Here are some points, one per row:
[-1.38 -2.07 -0.79  1.42  0.02  0.18 -0.73 -0.53  0.84 -0.58  0.91  0.98
  0.23  0.65  1.19  2.01 -1.35  0.21 -0.09 -0.02 -0.48  0.57 -0.57 -0.58]
[-1.52 -0.57 -0.9   1.22  1.2   0.04  1.12  0.43  0.13  1.09 -0.01  1.12
  0.5   0.41 -1.4  -2.32 -1.84 -1.11  0.32  0.04  1.28 -0.95  1.11  0.95]
[ 0.    1.97 -0.9  -0.23 -0.38 -1.94 -0.83 -1.61 -0.63 -2.47  1.08 -1.04
  0.32  0.07  2.01  0.05 -0.29 -0.16 -0.91  1.68  0.87  1.87  0.14  1.02]
[ 0.35  0.42 -0.04 -0.03  1.08  1.22 -0.53  0.95 -0.18  0.98  0.47 -1.31
 -2.03  0.95  1.03 -0.45  1.53  0.35  0.64 -0.13  0.4   0.69  0.35 -0.28]
[ 1.4   0.31  0.14  1.2  -1.02 -0.22  0.74  1.51  2.04 -0.53 -0.49 -0.21
 -0.17  1.43 -0.45  0.72  0.78 -1.31 -1.06  0.64 -0.32 -0.76  0.15 -0.02]
[-1.77 -0.36  0.97  0.78 -0.53  0.19  1.71 -0.95 -2.43  1.48  1.7  -0.9
 -1.22 -0.19  1.57  0.94 -0.81  0.69  0.42  0.36 -2.75 -0.77 -0.62  0.2 ]
[ 1.37 -0.3   0.87  0.51  0.09 -0.87  0.17  0.59 -1.16  0.78  1.38 -2.13
  1.75 -0.12 -0.55  0.55  0.3  -0.22 -0.54 -0.23 -0.43  1.35  0.58  0.41]
[-0.4  -0.56 -0.28 -0.41  1.19  0.96  0.29  2.09 -1.49 -1.27  0.24  2.21
 -0.53 -2.49 -1.18 -1.12 -1.3  -0.13 -0.09 -1.73  1.18  1.38 -2.7  -0.94]
[-0.28 -0.08 -0.16 -0.38 -0.9   0.49 -0.67  0.6   1.56 -0.23  0.44 -0.48
 -0.2   0.47 -1.19 -2.06 -0.29  0.11  1.76  1.33  0.56 -1.2  -0.2   0.32]
[ 0.19  0.33 -0.13 -0.85 -1.04 -0.19  0.93  0.09  0.14  0.32 -2.16 -0.75
  0.46 -0.32 -0.07 -1.38 -1.79 -0.36  0.4  -0.14 -1.18  1.33 -1.4  -2.8 ]
[-0.98 -0.69 -0.72 -0.36  2.1  -2.32 -0.2  -0.77 -0.15  0.52 -0.14  0.54
 -0.28 -0.9  -0.18 -0.02  1.59  0.76  0.06 -0.67 -0.2  -0.28  0.11 -0.33]
[-1.77 -0.04  1.76 -0.17  0.33  0.44 -0.79 -0.74  1.78 -0.41 -0.42 -0.59
 -0.86 -1.47 -0.1  -0.08 -0.06 -0.95 -0.29 -1.29 -0.39 -0.68 -0.37  1.41]
[-0.18 -1.44 -0.48  0.09 -0.51  0.68  0.57 -0.5  -1.89  0.6  -1.09 -0.44
  0.09  0.25 -0.73 -0.08  2.03 -0.54 -1.38  2.23  0.17  1.5  -0.41 -0.28]
[ 0.3  -1.64  0.75  0.44 -1.12 -0.38  2.11 -1.88  0.61 -0.3  -2.54  0.34
  0.    0.86  1.23 -0.44 -0.91  1.37  2.15 -1.46  0.54 -0.2  -0.33  0.47]
[ 2.17 -1.43  0.12 -1.06 -0.23  0.4  -0.72  0.21  0.81  0.9  -0.13 -0.22
 -1.45 -0.01  0.8  -0.59 -0.27  0.56 -1.58  1.1  -0.26 -0.22  1.33  1.13]
[ 0.77  1.22 -0.14 -0.46 -0.55  0.93 -2.12 -0.93 -0.4   0.89 -1.04  0.55
 -0.73 -0.28 -1.61  2.22 -0.74 -0.43  1.65  0.    0.99 -0.23  0.95  0.34]
[-0.06  0.78 -1.61 -1.78 -0.42 -1.15  0.67  1.77  0.14  0.53  0.61 -0.35
  0.3  -0.67 -0.04  1.75 -0.24 -0.76  0.3   0.   -0.79 -0.49  0.44  0.63]
[ 1.14  0.21  1.01  1.64  0.79 -1.06 -2.39  0.15 -0.47  0.45  0.14  0.73
  1.02 -0.38  0.17  0.45 -0.35 -0.14  0.12  0.58 -0.58 -0.04 -1.77  0.36]
[ 0.89  0.46 -1.11 -0.58  2.13  0.53  2.05 -1.43 -0.27  0.94  0.85 -1.41
  0.3   0.65 -0.18  0.66 -0.41 -0.5   0.42 -0.11 -0.86  0.43 -1.61  0.09]
[-0.13 -0.39  0.48  0.92 -0.77  1.75  0.66 -0.6   1.5  -0.63 -1.29  0.93
  1.1  -2.35  2.13  0.22  0.05  0.8   2.06  0.08  1.06 -1.36  0.64  0.26]
[ 0.57 -0.26  0.22 -1.7  -1.04 -0.59  0.07 -1.69  0.3  -1.05  2.99  1.36
  0.17 -0.41 -3.03 -0.78  1.01  2.21 -1.52  0.6  -1.25 -0.74 -0.27 -0.42]
[ 0.57  0.32  1.09 -0.64 -1.02 -0.22 -0.37  0.36  0.61  1.06  1.12  1.93
 -0.74  1.83  0.33 -0.18  1.52 -1.94  0.19  0.01  1.46  1.89  0.9  -0.5 ]
[ 0.96  0.74  1.49 -0.56  1.    0.41  0.17  0.21  0.5   0.35 -0.15  0.32
 -0.76 -0.24  0.81  0.21 -0.14 -1.1  -2.11  1.49  0.57 -0.78  1.37 -2.34]
[-1.49  0.66  0.9  -2.29  0.62  0.69 -1.19  1.28 -1.02 -1.38 -0.11  0.02
  2.31  1.15 -0.11 -0.08 -0.15  1.19 -0.12 -0.94  0.18 -0.39 -0.01 -0.21]
[-0.55  0.22 -1.94  0.59 -0.21 -0.21 -1.89 -0.57 -0.82 -0.52 -0.25 -0.25
  0.33  1.05  1.18 -0.48  1.42 -0.66 -1.23 -1.12 -2.17  0.19 -0.15  0.25]
[-0.03  0.16 -0.38  0.95  0.87 -0.09  0.48  0.56 -0.79 -2.94 -0.13 -0.28
 -0.64 -0.11 -0.41 -0.29 -0.01 -0.89  1.35 -0.76 -0.42 -1.53  1.15  0.86]
[ 0.23  2.21  0.01  0.28  0.28  0.39 -0.21  1.1   0.89  0.35 -1.42  0.36
  1.1   0.54 -1.07 -0.03  0.68  2.41 -1.48  0.25 -0.32  0.86  1.32  1.13]
[-0.35 -0.18 -0.23  1.46 -1.93 -0.06  0.9   0.3  -0.17  1.04 -0.54 -1.01
 -0.36 -0.39 -0.17  0.59  0.05  0.5   0.56 -1.79  3.14 -1.45 -0.15 -1.14]
Along one direction, these points spread out more than along any other. For each point below, how far along it does it lie, from 0 to 99? 50 is the average, and the first point above lies past it. One standard deviation of the points above along it is 16.
[-1.49  0.66  0.9  -2.29  0.62  0.69 -1.19  1.28 -1.02 -1.38 -0.11  0.02
  2.31  1.15 -0.11 -0.08 -0.15  1.19 -0.12 -0.94  0.18 -0.39 -0.01 -0.21] 46
[-0.98 -0.69 -0.72 -0.36  2.1  -2.32 -0.2  -0.77 -0.15  0.52 -0.14  0.54
 -0.28 -0.9  -0.18 -0.02  1.59  0.76  0.06 -0.67 -0.2  -0.28  0.11 -0.33] 46
[ 2.17 -1.43  0.12 -1.06 -0.23  0.4  -0.72  0.21  0.81  0.9  -0.13 -0.22
 -1.45 -0.01  0.8  -0.59 -0.27  0.56 -1.58  1.1  -0.26 -0.22  1.33  1.13] 38
[ 0.35  0.42 -0.04 -0.03  1.08  1.22 -0.53  0.95 -0.18  0.98  0.47 -1.31
 -2.03  0.95  1.03 -0.45  1.53  0.35  0.64 -0.13  0.4   0.69  0.35 -0.28] 43
[-0.06  0.78 -1.61 -1.78 -0.42 -1.15  0.67  1.77  0.14  0.53  0.61 -0.35
  0.3  -0.67 -0.04  1.75 -0.24 -0.76  0.3   0.   -0.79 -0.49  0.44  0.63] 42
[-0.55  0.22 -1.94  0.59 -0.21 -0.21 -1.89 -0.57 -0.82 -0.52 -0.25 -0.25
  0.33  1.05  1.18 -0.48  1.42 -0.66 -1.23 -1.12 -2.17  0.19 -0.15  0.25] 33
[-0.28 -0.08 -0.16 -0.38 -0.9   0.49 -0.67  0.6   1.56 -0.23  0.44 -0.48
 -0.2   0.47 -1.19 -2.06 -0.29  0.11  1.76  1.33  0.56 -1.2  -0.2   0.32] 59
[-0.35 -0.18 -0.23  1.46 -1.93 -0.06  0.9   0.3  -0.17  1.04 -0.54 -1.01
 -0.36 -0.39 -0.17  0.59  0.05  0.5   0.56 -1.79  3.14 -1.45 -0.15 -1.14] 77
